One turning vector, and how many steps it has turned:
The counts run from 0 to 524.
[  0  -7 -24  -4   3 -10 -13   8 -15  -5   9  -5   2   3  -5 -15 -13   1
  -2   5  13   4   0  -7  -6  -5   6   6 -18  -6  22  -8  -1   9   6  10
   5   1   7   7   3   1  -2  14 -10  11   9 -13  11 -30 -19   2  -4   9
   4   3  13  14   0   1  -7 -24  -1 -17  14 -13  14   1  -6  -5  -4  -1]
222
[  3  -1   8  -3  15   4   7   7   5   0  -4   2  12  -6 -10   3  -7  -2
   7 -19 -13 -12   7  -5 -15 -11  -9  19  16   4 -14  10  -8   2   0  -1
 -13  15 -22  -2   4  -9  -7 -12   9  -4   3   7 -14  22  -8   9  21  -7
  -7  -4   3  16   8  -7   3  11  -7  -1   7   4   5 -13   1 -17   7 -20]
62
[  8  -7   2 -12 -13  -6 -19   9  -8  -5   9  -6   2 -10 -12 -18 -22   5
   0  -5  -9  11  -9   9   6   0 -11  10   2  -1  16 -23  11  13   1  -3
 -11 -11  -2  -4   4 -11 -11   8  -7   6 -13  15   3  -4   1  27  10   2
   0  -3 -11   8   6   9 -16   3  -7 -12  -6   3  16  -4   9 -12  -4   1]
508
[  7 -10  -4   6  -9  -9 -13  10  16   3   5  -8   4   2   9 -23 -16  10
 -10  19   1  -1   1  -9   3  -6   4 -17 -11  -5  -1  11  18   8  -8 -11
 -16 -20  -9   2  -1  -1 -10   7 -10   4  -5   2  -5 -16 -12  -5  -8  -8
  -4   6  -4 -11   5  16  -9 -10  -9 -10 -10 -24  13  13  10   8   1  -2]
269
[ -9   4   3  -3   2  -2   5   0  -4  -5  -8   2  -2   4  13   6 -13   7
   0  -5  -1  12  11  10  -4 -11   2  14  -2   7 -13   0   5   7   9 -25
   3  -9 -12  -1 -20 -21  12 -14  -9   0  -8  24   3 -18   1   3 -14 -19
  10  14 -22  -5  -7   6  -1  -6   2  12   7  14 -15  -9   4  -7 -12   5]
140
[ -6  24 -15 -11  26   9  22   4  -5  -1 -14  -5   5  -6   7  -1  -1  -8
   1 -13  13   5  29  14 -10  -7  15   8   8   0  -4   8 -14  -9  18  16
   3  13 -11  -4   3 -10   0  -4   6   7   9  11  -1  -7  -4  -3 -12 -11
  11  -1  -6  14  -3  -6  -8  -8  -4   9   1  -4   7  -4   3   5   1   4]
91
[ 10   3  11   2 -15   3  10   3  -7  15 -22  11   3   7   6  -2   8 -11
  10   6   1  -6   6  11 -19  -2 -13  -9  12  -4 -23  15  13   0  18   5
  -1 -15   3   6  -8  -9  12   0  10   3  -8  27  -5 -16   2   4 -15  -6
  -6  -7  -7  11   8   8 -10  10   4   4  -9  -5  14   2   5   3   1  -7]
411
[  0  15  -7  10  29   7   2   5 -15   5   8   6   4  -6  -6 -11  10  -5
  26   1   4  12  12   8  -7   1   0  14   2  -8 -15   0 -11   3   7   7
  -7   8  -4 -14   2  -7   1   1  15  -9   1  15   1  19  -9   4  14  -8
  -4  -3   4  15  13   9  -6 -12 -20   2  -8   7  20   4  17  -5  -8  -7]
77
[ -5   5   8   1   1 -10   0   4   4 -10  -1   8  19  -4  14  -2 -10  -1
  -8  -7   9  16  16   9  -1  -7   8   0  16   4  -2 -13 -13  -1   0  -7
   4  -9  -9   2 -18 -14  -9  -9  -5   6  -3  26  -9 -14   9   6  -1  -9
  14   8 -16   0  -7   3  -7  -9  -2  23  -2   3 -12 -18  16  -4 -16  10]
129
[  1  -2  -4  -3 -11 -17  -2   1 -29  -2  -1  10 -10   1  -7 -15   6  -9
  27   2  11  12   0   5 -16   2  -5   4   2  -3   7 -20   5   8  17  -4
  -3  12   3  12  -3  -8  14   6  -2   4  -5  -2   2 -10  10 -10  -3   1
  -4   7   3  26   6  -1 -15   1  -2  -3  -9  15  14  -6  16 -11  -1   4]
468
[  0  -5   6  -5  -1  -8  11  12   5  -5   5   8  -6   6   8 -21  -5  -1
  26  10  -9  -1  -3 -20 -13 -13  -4   4   2 -11 -19  14  12   5  -1 -12
 -11 -12 -16   5   0  -5  -5  -8   2   1  -5   4 -20   5   5 -18   4  -2
 -11   5   9  -2  21  14  -2   1  -8 -11   6 -11  14  18  11   1   1  -1]
21
[ 13  -2  -3  -5  -7   3   7   4 -11   5 -12  13  -4  16  15  -2  -3   2
  11 -11   6   9  -3  -4  -1 -16 -25   7   0   3  -4   0  22   7  12   6
  -2 -19   2  -5 -16   1  16   8 -11  17  -8  23   1 -16  18   7  -7   9
  -6   3  -6   0   9  -2  -8   2  -2  -5  11  13   2   1  14   6 -12   4]
155
[  2  -8  -7 -10  14   5 -17 -19 -10   0   7 -12  -5   0  -2   9 -14   4
   2 -15   7  -4   3  11  16 -18  -9  19  -5  10   9 -10   3  15   8  -4
 -15  16  -5   3  -8   0  12   1  -8   3  -2  -4  12   1  -4  10   2   1
 -10  17  -3   4 -12 -16  -1   5  -3  -8   6  29   4 -17   6  -7  -2  -6]
197
[-13   1   3   0   4   1  -7  -6  -7  -1   0   2   5  -3  10  14 -19 -10
  11 -17  11  -4  -2  -1 -20 -16  -6  12   6  12 -12 -10  -6  11   2   6
  -3   0  -1  13 -11  -3   2 -26  -5   1  10  28   5   5 -10   2  -2   5
  11   8   0  13  18  -1  15 -13  -2   4   6  20  -7  -7   9  -4 -10  -8]
443
[ -4   7  12  -5  10   2   1  17 -11  -7   7   6  17  -3   5  -8  -8  -2
  17  11  -8   4   2  12   0  -1   4  -1  11 -11 -17  -6  -8   2  -3   5
   7 -10  -8  -8   4  -7  -9 -14  23  -3 -11  19  -8   8  -2  18  10 -15
  -1 -15 -13  -8  15  24  -2  -9 -15   7   4  -4   6   9  10  -3 -20  12]
384
[  9 -13  -9  14 -13 -10  -5  11 -12   6  -5  19   1  12   2  -2  -3   4
   3 -12   9   7  -1 -17 -18 -17 -22  -6   3   2   3  -8   8   7   5  15
   0 -13   5   9 -10   5  14  -1 -13  15  -7   8  -5 -22  16  10   9  12
   4  -5  -2  17   5   0  -3   5   7  -1  13  11  -2 -12  16  -4 -17  -3]
165
[ -3  -8 -23  -8   5 -11  -9   6  -8  -9   5  -8   4   2  -6 -10 -16   0
  -6   3  14   3   7  -7  -5  -6   7   5 -16  -6  24  -5  -1   8   6  12
   3   2   1   9   1  -2  -2  11  -8  14   9 -16   6 -33 -15   2   0   8
   3   3  12  13  -7  -1  -8 -18   3 -15  20 -16   9  -3  -8  -5  -5  -1]
223
[  6  -5  -6   7  -1  -5  -6  -3  18   1   4  -6   2   7  13  -8  -8  13
 -13  18   1  -4  14   1  13 -10   9  -6  -9  -7  -7  25  13   3   3 -21
 -14  -9 -20   7  -3  -7  -1  10 -14   2  -7  -8 -10 -15   6 -10 -16 -19
  -3  17  -2 -18 -10   4  -4   2   2  -2   0 -20   7   3   1   9   8  -5]
274
[  1  -4   1 -27  -9   6  -6   6  -2 -10  11  -8  11  -6  -2  -1 -26   5
  -5 -20  -8   1  -9   6  10  -8  -3  31   5  10  12 -17   1  11   5   1
   0  -5 -12  -4   4 -11  -8  10 -12  10   0  13   7  -6   8  25   6   5
   0   4  -6   4   3  -8  -4  -1   0 -10  16   3   4  -9  -2 -12  -2  -1]
501
[ 11 -15  -8  11 -12 -12  -8   5  -6   4  -5  19   6   9   2   2  -2   4
  -6 -16  13   2   8  -8 -15 -17 -16  -6   5   5   7  -6   2   2   9  11
  -2  -7   0  13 -10   3  18  -2 -14  17  -9   0 -11 -21  23   8   6   8
   9   0  -3  17  -6  -7  -1  12  13   6  13  13  -6 -21  14  -3 -12  -6]
167
[  6   2   9  13 -10   3  -1  -1 -15  10  -3  17   8   6   5   7  11  -9
  25   5   5  -4  -2   0 -18  -5 -22   8  15 -10 -21  10   0  -1  11   7
  11 -16   9   6  -5  -5  16  -2  12   0 -14  25  -5 -10  12   5  -1   4
  -6  -5   6   8   7  11   2   8   8   5   6   7  17  -3   3  -3  -9  -9]
421
[  1 -10  -7  20   6   7 -13  -7   1  -1   2   2  10   8  -4   2  -3   9
 -10   2  -3 -12  -9 -15 -12 -21  -7  -6   1   1 -11  23  -7 -10 -21  -5
  -5   6 -10  17  19   5   6 -13 -12 -14  -5 -17  -3  10  -2   0  -6 -12
   1  -7   8  -9   4   1  15  20  11   0   3   2   4 -11  -9   5  13  -7]
303
[ 13  -8   2  23   9  11 -19 -12   4   9   0  -5  21   6   4  -8   2  -2
  -3   4   2 -17  -7 -11  -8  -2  -1  -4   1   8 -14  19  -4  -2 -16  -7
 -11  10 -15  11   6   2  -4   1  -1 -19   9  -6  -2  17 -13  -7  -4 -13
 -10  10   8  -2   1  -5   7   3  -9   1 -21  -5   8  -9   2   3  17 -25]
314
[ -1  -4  10   2  -4   0   3   0   6  -9   6   7  -2  10  11 -12   6   0
  16  13 -10  -2  -3  -7  -3  -6   2  10   0  -6 -22  22  10   0   0 -29
 -13   0 -23   3  -4 -17   1   1  -5  -8  -7   2 -12  13   4 -17 -13 -24
 -14  12   3  -9  13   6  -2  12  -2  -7  -3 -11  11  11   5  -1  13  -3]
17
[-11  -2   4  -2   2  -2  -7 -12  -9  -2  -7  -1   0  -3   4  15 -14  -8
   7 -20  10  -6   4   8 -18 -12  -3   9   7  15 -12  -7  -5   7   8  -9
  -9  10  -7  19 -11 -12  10 -24  -9  -4   6  16   6   3  -9  -4 -10  -9
  12   8  -4  15   4  -8  10   1   1   8  -6  24 -12 -19   7 -11   0  -8]
446
[ -5  22 -12 -17  17  13  24   6 -12  -2 -17  -2   7   1   7  -1  -6 -11
  10 -11   3   7   5   1 -18  -4  -1  24   5  -3  -9   6  -7  -5  11  19
  14  -2   1  -7  -1 -13  -4  -1   9   8  12  23   6 -16 -15   7  -7   3
   3  -9   0  16   8   1 -10 -11  -3  -1  11  -7  12  -1  -9  -1  -3   5]
98
[  4  -4   5   8  23  -2  -7  -9  -3   0   4  -5   7   1  -5  -7   1   1
  12  11  -5 -12   2 -10  -7  -6   0   4  -2  -4 -20  16  -7   6  -6 -19
 -12  19 -20   9  -1  -5  -1  -9  12 -18   5 -13  -5  16 -19 -12   4 -18
 -17  14   8  -2  -5   3   7   4 -11  -4 -11   5  12  -4  -5 -10  11 -19]
323
[ 13  11  -2  10  -6  15   7  11  -9  10  -7   0  12   3   4 -10  -2   8
  12 -11  -3 -16 -10  -9 -27   0  -6  -8   5  14 -18  13  -4  -6   0  11
   5   6 -12  12  22  -3   7 -16   2 -17  -1   1  -5   9   8  -3  -1 -12
   7 -12  -8  15   0  -2   9   7  -6   6 -20  -9   4   2   0   7  18  -7]
47
[  1  -3   9   1  -5  -3   5   5  -2  -3   5   7  -4  12   7 -18   2  -1
  27  16 -11  -2 -10 -14 -11  -4  -4   6  -4 -10 -23  16  16   4  -1 -22
 -10  -7 -16   4   0 -12  -1  -1   1  -8  -9   6 -14   7   2 -16  -8 -15
 -14   8   8  -6  19  11  -1   6  -9 -10  -3 -10  16  17   7   0   8  -3]
19
[  0  -2   3  -7  -1   0  -4 -11 -24   3  -4   3  -8   6   5  -8   2 -15
  29  -9  11   8  -7  10  -9   0 -11  21  -1   6  -4 -13   9  11  15  -8
  -9   8   1   5 -16 -11  10   9  -4   2   5  15  10   3  -2  -7 -10   1
 -13  15   5  18  14  -8 -12  -5  -6  -9  -8  20  11   0  13  -8   1  -7]
459
[  5   2   9  -7  -1   5   6  11 -13  -7 -10   3  31  10  -3 -16   0  -9
  10   7 -11  -9 -16  -3 -19  13   3   7   9  -5 -11   7 -11  -5  -3   4
  17   4  -8   1   7 -11 -14   2  21  -7   4   5   0  -5 -16  10   2 -11
 -14 -15   2   8   7   7  -8  -6  -4  -4   2 -23  11   3 -13 -11   2  -5]
364
[  8 -11  -4  23  -1   5 -20   1  -4   7   0  -1  14   8  -5 -10  -7   4
  -3   5  -1 -14 -19 -20 -20  -9 -13 -16  -3   6 -11  20  -2  -6 -25   6
  -5   0  -5  17  16   8   0 -12  -8 -15   1  -3   2  10 -12  -1   0  -4
  -5  -8   6  -2  10   6  13  10  -2  -6 -14  -3   7  -2  -2   8   9 -13]
306
[  0 -10 -25  -3  12  -5 -16  -4  -7  -4   9  -4  -2   5   1  -9  -8  -6
  -9  -6  25   8  15   6   9 -12   7   5  -9  -2  27  -9  -1   6   9  15
 -13  10   0   1  -4   7   2  20 -16  17   3 -11   6 -13  -3   4  -3   6
   1   9  10  11   5 -10 -12 -13  -1 -14  12  -2  10  -6  13   1  -5   3]
214
[  0   3   7  -4  -9   0  18   0   0   7 -23  11  -1   7   5   9   5  -7
  -1   1  -4  -8  17  13 -17  -6  -3  -6  14  -5 -20  21   8  -2  20  -4
  -6  -6 -10  11  -8 -17  13  -9   6   7 -10  19  -9 -13  -1   5 -17 -16
   3  -9 -12   7   4   2  -9  15  12   7   4  -4   3  -8   0  -5   1  -4]
408
[ -2   4  -4 -12  13  14  14   9  -4 -10 -10   3  29  14   9  -5   0 -13
  -3  -6   0  -9   1  -5 -15   2  16  11  13   1  -5  16 -15 -16   1  12
  10  13 -20  -1   6  -5 -10   6   8   4  13  -3  -5   0  -6   3  -8 -10
  -7 -10   5   5  10  -9  -2  -4   1  -2  19 -26   2   0  -9  -3   6   0]
358
[ 12   5  10   7  10   4   0   5  -7   6  -3   0  10  -8 -14 -13   7  -2
  18  -6 -11  -4   2   4 -10   4  -9   7  14   3 -15   2  -6   4   2  -1
 -13  13 -10  -1   8 -10  -4  -4  19 -13  -3   9  -7  23  -7   5  16 -10
 -12  -4  -3  21   5   3  -9  15 -13   1 -22   8  15  -9   8 -11  10 -18]
66
[  5  -8  -1 -11  -6  -9 -15   6   8  -8  11  -5   0 -11  -7  -7 -16   8
 -16  -9  -1  11  13  17  17  -5   3   9   9   1  20 -13   5   8   8  -7
 -20  -4 -14  -6   2 -11  -7  10 -15  10 -14   3  -6  -4  13  21   8  -6
   2   3 -10   4  -2  -3 -19  11   2  -3   1   5  12 -15  14  -9  -4   2]
512
[  9   5   1  11  -4   0   9  14  -4   5   6  12  -1   6  11 -24   7   5
  27  11   1  -1  -2 -15 -10  -7  -1 -10   4  -6 -17  11   6  -2   0   4
  -4  -7 -10   6   8   1   6  -3   4  -3  -9  -4 -19   6  23 -19  -1  -7
  -8   3   1   2   7  10   0   6 -10   4 -10 -10  19  19  17  11   9   6]
29
[ 12   1 -10 -17  -5   1  -8   1  -2  -5   5 -17  16  -2   4 -14 -23   0
  -5  -2  10  -3  -4  -3  11  -3   5   3  -3  -2  19 -10   0   6   4  17
  11  -6   2   9   5   4 -12  13  -1   9   5 -11   3 -35  -2   2  -4  16
  -2  12   3   2 -19  -7  -6 -15   0  -7   6 -18  16   2 -12   3   5   2]
232
[  5   2  13 -16   2   1  12  17  -3 -12 -13   2  31   1  -3 -13  -7 -12
   6  -1 -14  -9  -6  -9 -16   3   6   4  18  -5  -9   4 -12  -5  -2  10
  12   4 -16   1   3  -7 -20  -2  25   1   8   5 -13  -6 -12  12  10  -4
 -11 -13   1   8   5   5  -5  -7  -4  -1  10 -19   9   1 -10 -13  -3  -5]
366
[ -1   2   7   7  -4  -6   3   2  -3  -2   0  20  10   1   0  15  -1  -8
  11  -3   9  -4  10  -2 -18 -20 -13   5  23  -9 -13   5 -10   1   8  10
   8 -11   3  15  -6  -2  10 -15   8   6  -9  16 -18 -10  15   3   8   8
   7  -3   6  12   2   4   9  12  15  11  19  13   3 -14   4  -6 -14  -5]
425
[ -7  -4  -3  -7  -1 -17   0  -7 -26  -7  -4   9 -15   3  -7 -10   5 -10
  20  -6   8  11   7   8 -13  -3  -3  14   2  -2   5 -15  -1   6  19 -13
  -8  18  -5  13 -10 -15  15   4  -6   7  -5  -9  -3  -5   9 -11  -2  -5
  -5   8   4  23   2  -6 -11   5   4  -3   2  19   6 -11   9 -17   1  -1]
466
[ -6   7 -15  -8  23   4  13  13 -20  -6  -8   3   5   9   0 -20  -4  -9
  13   3   4  -1  -3 -11 -20  -9   8  -9   0  -7  -4   3  -7 -11  -5  23
   4  16  -8   5  15   4  -3  -9  11   0   9 -14  -1   6 -11  -4  -1  -6
  -4 -17   1   8  17   7  -1  -6 -10  -5   2 -12  12  12   4   5  -2  15]
346
